In the data rows, 128 means zero.
The rows fall into hidden groups. There are 4 groups. Groups can overlap: rows of different groups may look alike. Groups are numbered from 0 in the order they first appear among the rows asked about.
Each row in order, then its group:
[112  65 190 162 128 156  85 110] 0
[ 91 159 138 141 152  98 105 110] 0
[135 160  82 100 129 113 174 156] 1
[163 108 174 186 107 158 129  73] 2
[103 135 124 107 141 111  94 140] 0
[125 152  82 108 130 117 183 160] 1
[131 126  91 106 123 132 180 167] 1
[ 76 128  98 140 146 116 200 170] 1
[121 138 124 107 138 114 103 139] 1
[178 141 116  82 115 131  89 125] 3
[130  84 158 134 122 150  94 131] 0
[151 155 105 122 117 124 162 122] 1
[184 106 117  83 106 152 105 146] 1
[106 166 126 118 149  95  97 117] 0
[146  83 148  81 123 146  54 151] 0
[146  80 129 111 114 157 136 155] 1
[189 107 101 115  96 165 191 147] 1
[ 99 157 115  84 156  91  82 148] 3
[158  89 141  77 120 147  59 147] 3
[119 177 129 154 136 103 133  92] 2
[ 94  88 157 126 142 132  82 140] 0
[208 142 126 109  94 147 104  96] 3
[105 161 100  82 146  94  97 154] 3
[111  75 115 108 130 148 151 187] 1
[196 119 116  79  99 148 100 137] 3
[ 89 151 135 124 156  97  94 125] 0
[151 120 143  95 123 130  63 122] 0
[107 127 126 125 137 121 121 138] 1
[197 126 108  69  99 146  94 141] 3
[103 106  96 135 132 138 218 177] 1
[189 124 148 122 103 150  84  89] 2
[131 150 121 102 135 111  98 126] 3
[ 82 117  91 146 139 128 230 173] 1
[143 164 140 159 120 119 133  77] 2
[238 159 141 171  75 161 155  40] 2
[182 208  81  53 126  93 100 121] 3
[131 140 119 108 132 118 116 134] 1
[159  93 117 110 111 159 145 151] 1
[ 95 165 129 134 148  96 105 116] 0
[151  91 130 116 114 154 131 144] 1
[105 130 142 141 139 118 117 119] 0
[139 144 117 112 130 120 125 130] 1
[139 148 123 122 129 120 126 121] 1
[172 116 136 146 102 155 144 107] 2
[159 118  98 129 108 153 197 145] 1
[104  62 185 154 130 153  77 123] 0
[ 89 134  96 136 145 117 201 167] 1
[ 83 142 120  90 157  94  86 155] 0
[122 145 130 120 138 112 104 122] 0
[ 90 102 182 241 123 149 171  69] 2
[111 128 130 119 140 119 113 137] 1
[168 105 155 118 112 149  73 108] 0
[120  97 124 120 125 142 136 158] 1
[156  73  97 108 105 172 202 182] 1
[140 152 119 102 134 112 103 126] 3
[123 181 123 127 140  97 110  99] 2
[118  72 151 117 129 150  92 152] 0
[158 107 168 201  99 164 150  69] 2
[ 80 118  90 144 138 127 229 178] 1
[105  53 155 113 135 153  90 166] 1
[105 173 149 210 135 110 177  64] 2
[139 164 137 181 120 124 153  74] 2
[ 90 156 144 164 146 104 127  99] 0
[192 164 119 111 101 131 102  93] 3
[146  97 154 145 114 152 109 116] 2
[110 106 165 171 129 139 113 101] 0
[ 86 147 135 134 151 100 106 127] 0
[109  62 188 167 125 157  92 112] 0
[ 95 158 132 130 148  98 104 118] 0
[ 92 108 131 152 139 130 168 146] 1
[134  87 167 156 120 153 107 111] 0
[128  87 116 104 128 146 148 172] 1
[ 53 111 115 136 157 113 163 176] 1
[ 74 152 133 133 155  96  97 125] 0
[105  60 189 171 127 156  93 118] 0
[182 154 115  82 114 126  82 116] 3
[107 133 129 108 141 112  95 138] 0
[105  98  97 139 126 142 231 181] 1
[138 120 126 116 122 134 121 134] 1
[107 131 131 120 139 116 108 134] 0
[126  96 109 157 117 157 228 153] 1
[ 88 153 144 153 151 101 115 106] 0
[107  98 152 130 137 133  91 137] 0
[122 158 158 253 115 135 212  41] 2
[ 75 149 136 140 154  97 103 123] 0
[121  66 147 108 128 151  92 165] 1
[106 170 118 124 141  98 110 113] 2
[172 141 132 152 107 143 153  91] 2
[143 126  88 108 120 136 193 162] 1
[113 178 117 117 143  93 100 115] 3
[119  81 165 147 124 151  97 122] 0
[126 169  87  87 141 101 137 152] 1
[167 113 164 176 101 158 129  76] 2
[ 84 132  91 133 144 116 201 171] 1
[163 144 137 143 112 135 129  91] 2
[ 87 124 171 221 137 130 161  78] 2
[148 196 104 104 135  95 122 106] 3
[160 145 132 134 115 131 120  99] 2
[128 117 160 160 122 137 110  96] 2
[153 170 133 156 119 121 137  77] 2
[153  68  93 108 103 173 207 191] 1
[148 184  82  85 133 101 144 141] 1
[221 128  96  89  85 160 157 133] 1
[ 71  36 182 135 146 151  64 163] 0
[141 126  86 106 120 135 191 166] 1
[147 167 136 153 123 118 128  79] 2
[ 51 133 133 146 162  99 125 145] 0
[127  86 160 141 124 149  94 124] 0
[108 111 115 103 138 126 134 166] 1
[143 138  91  98 125 126 167 159] 1
[138  93 155 135 115 152 100 115] 2
[ 60 131 126 150 156 106 145 145] 1
[138 132  95 105 124 129 172 156] 1
[149 199  92 102 130  95 129 117] 3
[ 34 120 148 174 163 105 140 136] 0
[126 185 113 130 132 100 124  99] 2
[189 114 119  84 104 151 102 133] 1
[141 123 160 166 119 139 120  91] 2
[141  84 152  97 123 146  60 143] 0
[130 185 121 134 134  99 122  94] 2
[134 187 117 136 134 100 126  96] 2
[147  99 100 110 117 150 188 172] 1
[158 143 138 141 116 133 123  94] 2
[ 75 149 133 125 159  95  91 132] 0
[112 171 123 112 147  93  94 122] 0
[149 163 116  93 126 110  80 120] 3
[ 92 165 129 140 148  97 108 112] 0
[151 103  90 103 112 151 193 179] 1
